One turn sends every row of this set to another row. A few are shown first. Where does it send the rows asked after them?
z350: [-1.27 -0.70 -0.50 -1.14 +0.70 -0.37 +0.08 -0.12 -0.05 -0.83 -0.39 -1.93 -1.52 -1.85 +0.81 +1.46 -2.56 -1.05 -2.14]
z465: [-0.23 +0.66 -0.15 +0.38 +0.04 -4.70 +3.64 -0.04 +1.61 +1.93 -0.56 -2.71 -1.14 +1.41 -0.28 +0.06 -0.72 -1.14 +0.93]
z235: [-0.14 -0.10 +0.13 -1.46 -0.34 -2.80 +1.82 +0.28 +2.90 +2.26 -1.42 -3.99 -1.02 +0.60 +0.67 +0.69 -1.42 -2.13 +0.94]
z339: [+0.08 -1.07 +0.97 -0.12 -4.49 +0.38 -0.78 -0.46 +1.57 -0.53 +1.93 -2.26 -0.61 +1.19 -1.78 +1.35 -0.89 -2.11 +0.68]
z353: [-1.18 +1.77 +0.99 +1.28 -0.08 +1.10 -0.99 +0.07 -0.61 -1.52 +0.46 -3.62 +0.43 +1.02 +1.44 -0.07 +1.56 +0.18 +2.10]
z425: [-0.92 +0.31 -4.47 -0.08 +0.07 -0.65 -1.12 +0.38 -0.37 +2.11 +1.75 -1.50 +2.09 +0.85 +0.82 -1.96 -0.36 +1.02 -1.12]
z82: [-0.38 -0.45 +1.92 +1.00 -3.81 -1.17 +0.74 -0.07 +0.75 -0.29 +1.99 -0.38 +0.21 +2.72 -1.28 +2.22 -0.66 -0.58 +0.36]
z785: [+0.92 -0.02 +0.55 -1.24 +0.38 -1.14 +1.86 +1.06 +0.79 +1.69 -0.97 -4.44 -1.47 -1.22 +0.08 -1.00 -1.82 -1.88 +2.26]
z190: [-2.56 +1.57 -0.89 +1.89 -1.06 -1.25 -0.52 -1.36 +0.88 -1.35 +0.89 -3.88 -0.13 +1.99 +0.29 +0.17 +2.77 -0.46 +0.86]
z192: [+0.71 +0.45 +0.10 +0.25 +1.16 -0.31 +1.11 -0.14 -1.40 -1.72 +0.14 -0.55 -1.58 -1.61 +0.57 +0.16 -2.80 -0.46 -1.04]
z836: [+0.93 +1.11 -4.02 +0.09 -0.11 -0.11 -1.30 +0.01 +0.08 +1.51 +1.54 -0.78 +2.15 +1.39 +1.32 -2.40 -0.79 +0.60 -0.53]
z332: [+0.15 +0.73 -4.82 +0.19 -0.32 -0.58 -1.24 -0.21 +0.01 +1.60 +1.90 -1.43 +1.74 +0.92 +0.54 -2.63 -0.35 +0.38 -0.78]
z710: [-0.70 +2.38 -0.02 +2.54 -0.59 -0.39 -0.18 -1.05 -0.31 -2.09 +1.07 -3.08 -0.08 +1.80 +0.44 -0.79 +2.23 -0.10 +1.95]
z910: [+0.44 -2.12 -0.58 -1.37 -1.21 -1.25 +0.52 -1.29 +0.33 +3.32 -1.78 -2.69 +0.64 -1.36 -2.33 -0.63 +3.00 -2.20 -0.94]
z758: [-3.04 +0.96 +0.13 +0.65 -0.55 +0.25 -1.36 -0.20 +0.47 -0.86 +0.24 -4.49 +0.43 +1.27 +1.20 +0.91 +2.13 -0.16 +1.00]
z906: [+2.99 -0.25 +1.62 +0.10 -0.33 -1.39 +2.09 -0.79 -0.97 +2.58 -1.77 +0.38 +1.60 +0.36 -1.07 -0.73 +2.32 -0.66 +0.11]
z369: [-1.39 -0.27 -1.85 -0.09 -0.14 -2.43 +0.78 -1.58 +1.10 -1.14 +0.11 -1.41 -1.95 -0.63 -0.06 +1.31 -1.64 -1.57 -2.86]
z645: [-0.98 -1.63 +0.89 +0.37 -3.49 +0.65 -0.14 +0.56 -1.04 -0.33 +2.63 -2.95 -1.04 -0.60 -2.90 +0.35 -0.59 -1.13 +1.24]
z65: [+0.89 +0.73 +0.27 +0.64 +0.78 -3.13 +3.68 +0.76 -0.48 +1.38 -0.10 -3.16 -1.57 -0.37 -0.87 -1.63 -1.14 -0.87 +2.31]
z981: [+1.26 -2.00 -1.24 -0.27 -1.28 -2.18 +0.82 -0.23 -0.03 +0.60 +1.35 +0.58 +3.08 +1.02 -2.51 -3.17 +2.40 -1.66 +0.42]
z89: [-0.76 -3.02 -1.37 -1.44 -1.41 -2.35 +0.15 +0.15 +0.95 +1.59 +0.77 -0.29 +3.47 +1.07 -1.99 -1.65 +2.52 -1.72 -0.69]
z703: [+2.66 -0.64 -0.32 -0.19 -1.66 -2.10 +1.29 -2.38 +1.17 +2.42 -1.64 -0.77 +0.79 +0.47 -1.95 -0.93 +2.96 -2.41 -0.65]
z446: [-0.03 -3.11 +0.08 -2.37 -0.84 -0.35 -0.60 +1.22 +0.34 +1.69 +0.13 -0.32 +4.04 +0.34 -0.83 -1.43 +1.59 -1.40 +0.08]
z653: [+0.55 +0.93 -1.23 +1.22 +0.34 -2.38 +1.82 -1.61 -0.22 -2.02 +0.60 -0.11 -2.05 -0.36 -0.31 +0.05 -1.88 -0.98 -1.75]
z454: [-0.14 +0.72 -3.63 -0.21 +0.31 -0.20 -1.16 +0.67 -0.34 +1.99 +1.40 -0.84 +2.47 +1.34 +1.63 -1.69 -0.74 +1.17 -0.85]
z749: [-1.45 -0.98 +1.88 +1.43 -2.72 -0.92 +1.41 +0.96 -1.81 -0.08 +2.71 -1.05 -0.22 +0.95 -2.45 +1.23 -0.38 +0.41 +0.90]
z109: [+0.70 -1.78 +1.35 -1.10 +0.17 -0.47 +1.29 +0.26 -1.81 +3.51 -1.86 -1.47 +1.46 -1.50 -1.43 -0.39 +2.41 -0.45 -0.22]
z529: [+2.01 -2.12 +0.24 -1.21 -0.70 -0.14 +0.14 +0.87 -0.61 +0.71 +0.75 +0.55 +3.63 +0.34 -1.32 -2.99 +1.47 -1.34 +1.14]

z332 goes to z836
z465 goes to z65
Where do these go?
z529 goes to z446
z710 goes to z353
z369 goes to z653
z82 goes to z749
z703 goes to z906

